128 stands for zero in the data rows.
Some points, one per row:
tensor([80, 138, 144, 83, 162, 104, 155, 150])
tensor([115, 123, 155, 72, 178, 85, 26, 102])
tensor([125, 86, 59, 76, 102, 190, 109, 189])
tensor([98, 171, 157, 134, 166, 134, 140, 164])
tensor([102, 124, 123, 124, 141, 143, 176, 123])
tensor([189, 106, 70, 124, 82, 110, 100, 102])
tensor([131, 75, 106, 146, 77, 172, 105, 121])
tensor([180, 110, 61, 89, 107, 138, 150, 92])
tensor([123, 83, 133, 141, 107, 151, 114, 111])
tensor([198, 129, 75, 112, 77, 114, 112, 116])
tensor([188, 118, 71, 100, 82, 153, 139, 118])
Here are 10 more points, each followed by its number:
tensor([133, 87, 111, 84, 91, 177, 136, 109]) 0
tensor([102, 66, 155, 115, 159, 76, 79, 120]) 1
tensor([161, 104, 108, 96, 115, 108, 145, 85]) 2
tensor([197, 119, 94, 118, 117, 119, 130, 152]) 3
tensor([173, 163, 80, 139, 76, 137, 101, 132]) 4
tensor([96, 77, 132, 164, 114, 193, 95, 131]) 5
tensor([102, 135, 126, 148, 114, 123, 175, 106]) 6
tensor([110, 87, 157, 122, 137, 132, 155, 125]) 7
tensor([138, 164, 111, 141, 80, 154, 122, 157]) 8
tensor([163, 102, 97, 104, 100, 141, 131, 76]) 9
Which two of these numbered points are nearest to each point below, ignoring the 3 directions in which the first points spread most? Their numbers follow each, nearest first.
tensor([131, 97, 106, 105, 103, 124, 116, 205]) > 3 1
tensor([117, 114, 131, 126, 102, 133, 115, 123]) > 6 9
tensor([173, 197, 78, 128, 110, 160, 106, 150]) > 4 8
tensor([115, 110, 135, 109, 137, 142, 111, 103]) > 9 2
tensor([160, 110, 82, 87, 110, 112, 167, 107]) > 2 9
tensor([145, 166, 122, 156, 56, 167, 100, 172]) > 8 4
tensor([112, 94, 157, 131, 141, 121, 165, 88]) > 7 2
tensor([159, 124, 127, 137, 131, 138, 119, 152]) > 3 4
tensor([126, 153, 150, 161, 108, 114, 109, 144]) > 8 4
tensor([153, 126, 106, 138, 103, 105, 136, 119]) > 6 5
tensor([165, 108, 89, 92, 112, 100, 168, 73]) > 2 9
tensor([100, 137, 173, 150, 161, 143, 132, 123]) > 5 6
tensor([79, 145, 129, 128, 156, 85, 184, 114]) > 6 1
tensor([172, 113, 130, 130, 127, 138, 137, 151]) > 3 7
tensor([99, 158, 166, 130, 184, 87, 185, 119]) > 7 2
tensor([101, 180, 124, 163, 141, 177, 146, 169]) > 4 8
tensor([154, 133, 133, 123, 148, 126, 143, 140]) > 3 7
tensor([159, 124, 99, 114, 122, 171, 165, 98]) > 9 0
